Rotation paths and how fast each direction turns (degrees each step)
Each turn is a multiple of 5 degrees from 10 to 175, or 0.
Each row of a path follows its step; steps can be skipped.

step 0: [ -5,  -5,  -6,  -2,  12,  14,   6,  22,   3,   3,   2,  12,   7,  -9,   6,
   5,   1,  -9,  30,  13,  -6,  16,  15,  -4,   3,   4,  -9,   3,   5,  13,
 -12,   6,   4,   5,   7,  13,  -4, -11, -19,  11,  12,  11]
step 1: [-15,   9,   4,  -2,   0,   3,  -1,  -1, -21,  -9,  -2,  -3,  -1,   2,   0,
   4,   3,  -5, -20,  -3, -13,  19, -14,   2,  -8,  -6,  -7, -13, -12,   4,
  -7,  21, -15,  18,  15,  11,   5, -20,  -1, -11, -12,   3]
step 2: [  7,  17,  -8, -12, -10, -21,   0,   5, -20,  -5, -22,   5,  17,  12,   8,
  10,   0,  13,   0, -11,  11,  -2, -11,  -6,  16,   2,  -1,   8,   5,  14,
   1,  -2,  10, -15,  11, -18,   4,  -5,  -2,   0,  -7,  -1]
step 3: [ -6, -11,  -9,   3, -10,   5,  -6,   2,  -6,  13, -10,  20,  15, -16, -12,
  21,   2, -17,  24,   3,   1, -13,  15,  -6,   7,   5, -15,   2,   9,  -4,
 -13,  -3,  -4,  -4,   0,  10, -10,  -2,   1, -13,   5,   9]
step 4: [-25,  -9,   5,   1, -13,   0,   7,   2,  -1,  -7,   1, -21,  -1,   0,  -1,
  -3,   8,  10,  -2, -14,  -6,   9,   0,   2,  10,  23,  -2, -16,  -8,  -5,
  -5,  19,  -7,   5,   7,  24,   0,  -3,  -6, -22,   3,   0]
step 5: [ -4,   4,   1, -14,  -9, -19,   5,  17,  -8,  -4,   2,  -3,  -1,  17,  15,
  -1,   0,   1,  -3,  -3,   8,   1,   5,  12,   7,   3,  -3,  25,  -7,  24,
   0,  -2, -22, -14,  15,  -2,  -1,   3, -16,  15,  -3,   0]
step 6: [ 14,   3, -10,   9,  -2,   0,  -3, -11, -22,  14, -16,   2,  17, -19,   5,
   8,  13, -18,   0,   3,  -2, -18,  -3,   8,  -8,   0, -17,   6,   5,   4,
   1,  -5, -17,  14,  -6,  12,   3,   4, -13,   1, -10,  -1]
step 7: [ -5,   2, -11,  -5, -11,   9, -12,  -4,   1,  -5,  -6, -23,   5,  -8,   6,
  -7,   2,  -3,  15, -12,   0,   2,  -3, -17,  12,  20,  15, -16,  14,   4,
  23,   7,  11,   2,   7,  16,  -3, -15,  -9,  -6,  -6,  -2]
step 8: [-22,  -7,   8,  -7,   9,  -5, -12,  12,  -2,   3,  12,  25,   8,  15,  11,
   7,   2,  -2,   5,  -1,   0,   3,  15,   7, -10,   7,  12,   4,   5,  19,
  14,  12, -14, -10,  17,   0,  -7,  -3,  -7,   1,   7,  13]
step 9: [ -3,  20,  -6,   7,   9,  -2,  30,  -6, -20,  13,  -9,   1,   7,   9,   5,
   6,  15,  -1,  -9,  -2,  10,  -3,  -1,  13, -14,  12, -11,  -1,   6,   2,
  -7,  14,  -6,  21, -10,   5,   1,  -4,  -3,  -2,  -1,  18]
[ 3, -8,  1,  4, -3,  0,  0,  4, -2,  3,  3,  3,  5, -2,  2,  2, -1, -4,
 -4,  1,  1, -1,  0,  0, -4,  1,  1,  6,  0, -4, -3,  3,  4, -4,  1, -2,
  2, -4, -4,  6,  2,  4] : 130
[-4, -1,  5,  2,  2,  3,  6,  6,  0, -3,  4,  4,  0, -5,  1, -3,  4,  2,
 -1, -2,  2,  1,  0, -4,  2, -4,  3, -6, -7,  0,  5, -1, -3, -4,  2,  3,
  0, -1,  1,  0, -2,  4] : 100
[ 3,  2,  2,  3, -5,  3,  1, -2,  2,  0, -1, -3,  3,  3,  0,  0, -2,  6,
  0, -1, -2, -2, -4,  8, -1, -2, -5, -8,  3, -3,  2,  3, -2, -5, -2,  4,
 -1, -7,  1,  3, -1,  0] : 135
[-3,  1, -1,  6,  6, -3,  2,  1,  2, -8,  2,  1,  4,  1,  2,  3, -4, -2,
 -1,  2,  3, -2, -6,  3, -1,  2, -1,  1,  4,  7,  0, -3, -1, -8,  0, -1,
  1,  4,  0, -3,  2, -1] : 120

step 0: [ -7, -37,   5,  16,  -5,   6,  -6,   1, -16,   4, -18,  -3,   6, -14,  -4,
   7,  -3,  -1,  -9,   1,   4, -14,  -1,  18,   4,   3,   3,   5,  -8,  17,
   2,   1, -15, -12,  -4, -14,  -8, -10,  -8,  -8,   3, -20]
step 1: [ -4, -19,  -3,  14,   2,  -5, -15, -19,  -5,  -5, -14,   7,  12,  -5,   1,
   0,   8,  28,  -4,   0,  -1,  -5, -13, -15,  21,  11,  -6, -12, -14, -17,
   3,  -2,  -6, -15,  -4,  -5,   5,  -6, -16,  -6,  -2,  -8]
step 2: [  6,  -6, -17, -10, -12,   2, -24, -11, -29,  -5,   2,  14,   4,  -8,   5,
  -4,   8,  10, -24,   2,   2,  -5,  -5,  16,  -4,  -2,  -9, -12, -14,   0,
   4,  -5,  -8, -10,   9,  -5, -14,   3,  -6, -10,   7, -16]
step 3: [ -8, -16,  -6,  12,   1,   0,   4,  -3,  -9, -18,  -2,   1,  13, -19, -27,
  -3,  -3,  15, -13, -18,  -2,   1, -17,  21,   6,   2, -21,  -5,  -6,   2,
  -2,   8, -14, -10, -15,  -3,  -9,  -2,  -2,  -5,   5,  -2]
step 4: [-12, -17,  -5,   6,   4,   0, -10,  -1, -26,   2, -10,  37,   5, -14,  -1,
  -6,  -1,   9,   3,   5,   8,  20,  -8,  -5,   7,  -7,  -9,  -5,   2, -14,
   7,   3, -11,  -9, -12, -19,  -4,  -2,  -2,  -2,  -6,  -7]
step 5: [-17, -18, -15,  11,   2,   2,   2, -12, -17,  -5,   3,  -2,   0,  -7,   9,
   9,   7,  -6,  -7,   6,   4,  -1,  -9,  13,  -8, -17, -14, -13, -16,  -9,
   9,   3, -21,  -9,   4,   2, -14, -19, -15, -18,  -9,   3]
step 6: [-11,  -9,  -2,  15,  -6,   1,   2,  -7,   0,   0, -24,  10,  13, -13,  -7,
   3,   5,   9,  -6,  -1,   2,   2,  -8,  -5,  -1,   0,   2, -18,  -8,  20,
  -7,  21, -18, -16,   4, -21, -17,  -4,  -9,  -9,   7, -13]
step 7: [ -9, -14, -16,  -4,  10,   3, -13,  -7, -20, -12,  -4,   6, -13, -11,  -9,
  -6,  -2,  12,  -6,   9,   3,  11,  -1, -11,  15,  20,   0, -12, -23,  -6,
  -2,   2, -26, -16,   7,  -4,   8,  -4, -13,  -7,   1,  -2]
step 8: [ -9,  -5, -16,   6,  -2,   8, -12, -14, -19, -24, -14,   6,  13,  -1,   5,
  -7,  10,   6, -21,   6,   9,  10,  -4,   4, -15,   0, -24,  -9,  -4,   0,
 -12,  14,  -9,  -4,   7,  11,  -9,   6,   6, -13,  -2,  -5]
step 9: [-10,   7,  -5,  13,  -8,  13,   9,  -6, -14,  -2,  -8,   9, -14, -15, -15,
  -7,   4,   8, -10, -12,  -4,  13, -13,  11,  -9,  -2, -18,  -4,  -9,   8,
  -2,  14, -23,  -6, -13, -18,  16,   3, -10, -10,   2,  -5]
[ 1, -6,  5,  4,  0, -1, -2,  1, -5, -4,  3, -6,  1,  5, -5,  1, -3, -2,
 -3,  0,  4, -1,  0, -2, -5, -3, -3, -1, -2,  6,  2,  2,  5,  0,  1,  4,
 -2, -4,  4, -2,  1,  1] : 135
[ 1,  2, -3, -2,  0,  3,  0,  3, -7,  1, -2, -2,  4, -6, -1, -5, -4, -4,
  0, -4, -1,  3, -7,  0, -3, -1, -3, -2,  1, -2, -4, -2,  4,  5, -5,  4,
  3,  4, -1,  2,  2,  3] : 65

step 0: [ 17,  11,  -3,   7,  -2,   2, -16,   4,  -4,  11,  16, -20,   5,   5,   3,
  -3,   7, -13,   4,  11,  -1,   5, -13, -10,  14, -15,   1,  -8,  -7,   5,
  15, -11, -17,   9, -11,   3, -15,  -9,  -8,  -2,  20,  -6]
step 1: [  5,  11,  12,  18,  -1, -14, -10,   3, -12,  -3,   0,  -9,  -2,   8,   6,
 -10,  -1,   3,  -6, -11, -20,  -7, -21,  -3,   2,  -2, -14,  -9, -12,   2,
 -13,  17,  -4,  13,   3, -23,  -7,   4,  -6,   7,  -2, -17]
step 2: [  6,   2,  -9, -14,  -3,   1, -21,  -2,  -4,  -1,   4,  -8,   7,  -8,  14,
 -16,  -2,   3,  -5,  15,  -8,  -3,  -8,   5,   3,  -8,  20, -19, -11,   6,
 -11, -11, -20,   8,  -2,  -4, -27,  -3, -12,  -1,   4,   1]
step 3: [ 16,   6,  -2,  22,  -9,  -6, -24,  -9,  -7,   4,   5, -22,  -2,   1, -14,
 -10, -10,   3,   7,   7, -11,   0,  -8,   6,  13,  -6,  -9,  -5,  -7,   8,
  10,   3,   1,   1,  12, -20,   1,  -9, -13,  -6,  -2, -13]
step 4: [  2,  15,  14,  -6,   8,  -2, -15,   6, -18,  -5,  -3,   7,   2,   7,  -8,
   1,  -9,  -2, -11,  -2,  -9, -10,  -8,  -2,   8,  -1,  22,  -8, -15,  10,
   3,   9, -12,  10, -14, -14, -27,   0, -14,  -7,   3,  -8]
step 5: [  9, -13, -13,  -2,  -2,  -6, -19, -16,  -4,   0,   2,  -9,   5,  -1,  -8,
  -9,  13,   1,   3,  -1, -10, -16,   0,   7,  -3,  -7,  -8,  -8, -22,  13,
   5,   2, -25,  -4,  16, -23,  -9, -10,  -5,   3,  -2,  -2]
step 6: [  7,  -2,   1,  12,   9,  -5, -13,   5,   0,   2,   2,   1,   2,  15, -14,
   2, -23,   3,  -4,  24, -15,  -8,   3,   9,  10, -14,   1,  -5,   7,  12,
   0,   6,  -2,  -1, -12, -12, -24,  -1, -19,   6,   7,  -8]
step 7: [ 11, -13,   0, -12,  -5,  -2, -28,  -4,  -8,   5,  -9,   6,  -9,   6,   2,
   5,   4,  -3, -21,  -3, -11,  -6, -10,  11,   7,  15,  -1,  -5, -12,  -2,
  22,   9,  -8,  -2,   5, -23, -11,  -5,  -8,   0,  -9,  -4]
step 8: [  7,  15,  -3,   5,   1,   0, -15,  -6,  -3,  -1,  -8,  -1,   6,   3, -21,
   8,  -1,   5, -10,  18,  -7, -21,   9,  -7,   2, -17,  -4,   3,   2,  -2,
   2,  -8, -28,   1,   1,  -7, -17, -16,  -8,  16,   2,   5]
step 9: [  4, -16,  14,   8,   0,  -5, -15,  -3,   0,  24,  18,  -6,  -1,  13,   0,
   6,   2,  -5, -22,  -6,  -6,  -3,   5,   7,   8,   2, -13, -12,   1,   8,
  15,  13, -11,   4,  -5, -12, -13,  -3, -10,  12,  11,  -9]
[ 2,  5,  1, -6,  6,  6,  3,  4,  4, -1, -2, -1,  1,  1,  1,  2, -1,  1,
  3,  4,  0, -5, -2,  1,  3, -6,  5, -2,  6,  1,  1, -2,  0,  4, -5,  1,
 -4, -4,  3, -2,  1,  3] : 175
[ -2,   0,   0,  -2,   4,  -5,  -2,  -7,   1,   1,   1,   1,  -1,  -5,   1,
  -3,   5,   3,   0,  -3,   4,  -6,   2,   0,   4,   0,   3,   2,   3,  -2,
 -11,   0,  -3,  -3,   1,  -1,  -1,  -5,  -1,   2,   1,   2] : 115
[-4,  1,  1, -6, -3,  2,  0, -3, -2, -4, -4,  3,  0, -2, -1, -7,  3,  2,
 -2,  3, -3, -5, -2,  0, -7,  2,  0, -2, -2, -1,  2, -1, -5,  2,  2,  5,
 -3,  2,  8,  1, -4, -2] : 125

step 0: [-12,   9,  -5,  28,   0,  -3,   5,   0, -14,  -4,   5, -19,   2, -14,  -4,
   7, -15, -10, -10, -10,  -6,  -9,  -3,  26,  -9,  -1,  -2,   8,  10,   1,
  12, -12, -16,  12,   4,  -1,  -1,  -8,  -8,  15,   3, -14]
step 1: [  0,  -9,  11,  -4,  10,   1,   4,  19,   4,   3,   7, -20,   9,  -4,  13,
  -9, -26,  -2,  12,  14,  18,   6, -12,  -4,  -6, -14,  14,  -6,  -3,  -1,
  -2,  -8, -18, -13,  17, -14,   6,  -7,   1, -10,   3,   6]
step 2: [ 10,  13,   4,  25,  12,   0,  -9, -17, -27,   2,  -2,  -8, -10,   1, -12,
 -10, -12, -15,  15,  -4,  10,  -5,  -2,  -4, -10,   4,  -1,  -1,   1,  -3,
  10, -10,   2,  -4, -14, -10,   5, -21,   6,   7, -15,  -3]
step 3: [ -8,  13,  -2,  -2,  15,   9,   5,   5,  -8,  -5,   2, -23,   3, -14,   5,
  10,  -7,  15,  -9,   8,  -4, -16,  15,   5,  -8, -25,   8,   8,   6,  -9,
   5, -10, -12,  -8,  14, -17, -10, -15,  -4,   4,  11, -11]
step 4: [ -5,  -8,  15,  23,  -1,  -2,  -2,  -5, -15,  -7,  -4, -33,  -4,   3,   2,
 -14,  -4,  -6,  11,   8,   1,   3, -21,  -2,  13, -15,  10, -28,  -3,   4,
  -6,  -1,  -6,  -1,   2,  -8,   1,  -4,  10,  -2,  -1,  14]
step 5: [  2,  25,  -5,   9,  33,   5,  -5,  -4,  -9,  21,   4, -15,  -4,   4,  10,
   9,  -1,  -6,   2,   9,  14, -14,  -2,   2,  -4, -11,   1,   9,  -3,  -2,
  28,  -8,   5,  -2,  -8,   5,  -3,  -7,   3,  -8,  -3,  -2]
step 6: [ -4,   5,   4,   4,  23,   9,  -8, -11,  -9, -10,   4, -27,   0,  -9,   2,
 -16,  -3,  10,   8,   0, -21,   2,   4,  -4,   5,  -9,  -3,  -3,  -2,   0,
 -18,   5, -16,  -1,   4,  -6,   2, -17, -25,  -4,  18,   6]
step 7: [  7,   4,  10,  26,  -1,   2,  -1,  -4, -11,  20,   6,  -8,  -9,  17,  15,
  19,   4,   1,   5,  16,   7,  -1,  -6,   7,   0, -25,  -6, -10,   1,  15,
 -10,  -5,   1, -10,  -2, -11, -12,  -4,   2,  -8, -11,  14]
step 8: [-14,  14,   5,  10,  19,  12,   3,   3, -13,  10,   5, -19,   5,   3,  11,
   0, -10,  -2,  14,   2,   1,  -8,   5,   0,  19,  12,  -6,  -2,  -2, -13,
  10,   6,  11,  28,   0,   4, -14, -18, -10,  -8,  11,  -9]
step 9: [ -1,  -6,   0,  10,  20,   0,   5,  -6,   1,  12,  -8,  -1,  -7,   1,  15,
  -3, -15, -13,  -7,   4, -16,  -3,  -5,   4,   6, -15,   1,  -4,  17,  25,
  -4,  -2, -27,   0,  -2, -14,   1,  -1, -27,  -8,   5,   9]
[ 1,  1,  4, -3,  3,  2,  2,  2, -1,  2,  3,  1, -4, -1,  5,  2, -3,  1,
  1,  2,  1,  6, -4,  3, -2,  4,  0, -7, -4,  0, -4,  0,  1,  0,  1,  2,
 -4,  1, 10,  2, -3,  3] : 120
[ 4,  1, -4,  5,  0, -3, -2, -2, -2,  4,  1, -5,  3,  2, -5,  4, -2,  1,
 -5,  1,  0, -3,  4,  1, -6,  3, -3,  3,  2,  0,  0,  2,  3,  5, -1,  3,
 -2,  3,  5, -3, -8,  2] : 140
[-2, -1,  1, -2,  3,  2, -5, -2, -4,  1,  1,  0, -8, -1, -4,  3, -5,  3,
 -4,  3, -3,  0,  3, -1,  3,  6, -3,  2,  2,  3,  5,  0, -5, -1,  2,  4,
 -2,  0,  1,  3,  6, -5] : 125
[ 0, -2, -2, -6, -3, -2, -3,  1,  1,  7, -1, -4,  3,  1,  1, -3, -5, -5,
  2,  3,  0,  2, -7, -2,  0, -1, -1, -2,  5,  1,  7, -1,  6,  5,  1,  2,
  1,  0,  0,  0,  4,  0] : 100
[ 1, -4,  0, -4,  1,  5, -1,  1,  7, -3,  2, -6,  3,  0,  2,  0, -1, -2,
 -7, -3, -5,  2,  4, -1, -4,  1, -1, -3, -1, -3, -1, -4, -5,  5, -1, -2,
 -3, -3,  0, -5,  2, -2] : 135

step 0: [  6,  -1,   2,  -7,  19,  -7,   1, -23,   2,   2,  -8,  -8,   2,  -8,   7,
 -22,   1,  -2,  -9,  12,  10,  -8,  13, -13,   3,  12, -20,  -3,   7,  -2,
 -11,  -2, -13, -22,  -7,  12,  -5,   3,  -1,  15, -12,   3]
step 1: [  7,   1,  11,  17,   0,   2,  -5,  -4,   0,  13,  -5, -28,  20, -16,  -3,
 -15,   8,  -1,  -4,   2,  -5, -13,  -3,  -5,  12, -15,  -2,  11,  -6,  -3,
  22,   3, -14, -17,  -9,   1,  -2,   1,  12,  -1,   7,   3]
step 2: [  0,   2,  -5,  10,   8,   0,   0,  -6,  23,  13,  10, -17,  13,  19,  -9,
  -6,   9,  15,  -3, -10,  -1,   0,  15,  -3,  -1,   1,  16,  18,   6,   1,
   7,  -3,   5, -10,  -6, -11,  -9, -10, -10,  23,   4,  -4]
step 3: [-15,  -1,  -6, -20,  -7,   7, -20,  -1,  10, -11,   4,  -7,  10, -10,   6,
   3,  13,  10,   8,   0,   3,  11,  18,  -3,  -6,   3, -16,  12,  -9,  10,
  14,   8,   0,  -7,  -7, -19, -14,  -2,  -4,   6,  11,  12]
step 4: [-12,   2, -10,  19,   4, -11,   8,  -2,   5,  -7,  -2,  -5,   6,  -5,  -4,
   7,   0,   8,  10,   3,  14,  11,   8,  13,  -8,  -9, -24,  16,  -2,   9,
   5,   7, -10,   0,  22,  11, -23,   1,  -6,   4,   8, -10]
step 5: [-15,   4, -10,   6,  -8,   6,  15,  10,   7, -10,   2,  -5,   9,   1,  13,
  -7, -10,  -9,   2,  -6,  22,   4,  19,   8,  13,   9,  -1,   4, -12,   1,
 -12,  -3, -22,  -6,  -8,  16,   5, -13,   1,   3,  16,   2]
step 6: [  4, -16, -10,  -4,   1,   7,   6,  -1,   2, -14,   3, -15,   9,  10,   4,
   4, -14, -19,  -8, -34, -11, -12,  -3,  -4,   2,  -8,  -7,  12, -15,   7,
  -1,   3, -13,   0,  13,  -3,   0, -10,   3, -10,  13,   1]
step 7: [ -9,  -8,  -9,  -5, -11,  19,  10, -16,   3,  -1,  30,  -6,   1,  -5,  -1,
  -7, -18, -12,   1,   2,  -5,  -5, -13,   6,   1,  -2,  -4,  11,  -5,   6,
 -17,   7,   8,  -2,   1,  -6,  -5, -12, -21,  16,  -5, -10]
step 8: [ -7,  -6,   9,   2,   0,  19,  -3, -12,  12, -18,  31,   2,  -6,  -6,  -6,
   3,   0,  -9,   0,  10,   4, -10,  16,  12,   3, -16,  -2,   4, -16,   5,
  -2,   4,   1,  19,   3,  -3,   6,  15,  14,  -4,  -5,   7]
step 9: [ -4,  -9,  20,   5,   2,  24,   9,  -5,  -7, -16,  -1,  15,   9,  12, -16,
   1,  -8,   6,  10,   9,   6, -19,  12,   0, -17,  -2,  13,  -1,  10,   5,
  -7,   5, -15,   5,  14,   3,  -8,   6,  -6,  -2,   9, -13]
[ 0, -2, -2, -8,  2, -3,  4,  3, -1, -4, -4,  2,  0, -2,  2,  3, -5,  4,
  2,  2,  8,  2,  1,  0, -4, -1,  1,  6,  2, -3,  1,  0, -1, -3,  1,  7,
  2,  1,  3, -4, -1, -2] : 65
[-4,  3, -3, -1,  2,  0, -2,  4, -4, -5, -1,  0,  1, -8,  0, -2,  0,  2,
  5, -3, -4, -4,  0,  2,  9, -5,  1,  2, -2,  2,  4, -3,  2,  3, -4, -2,
  2,  1,  3, -3, -1,  4] : 160
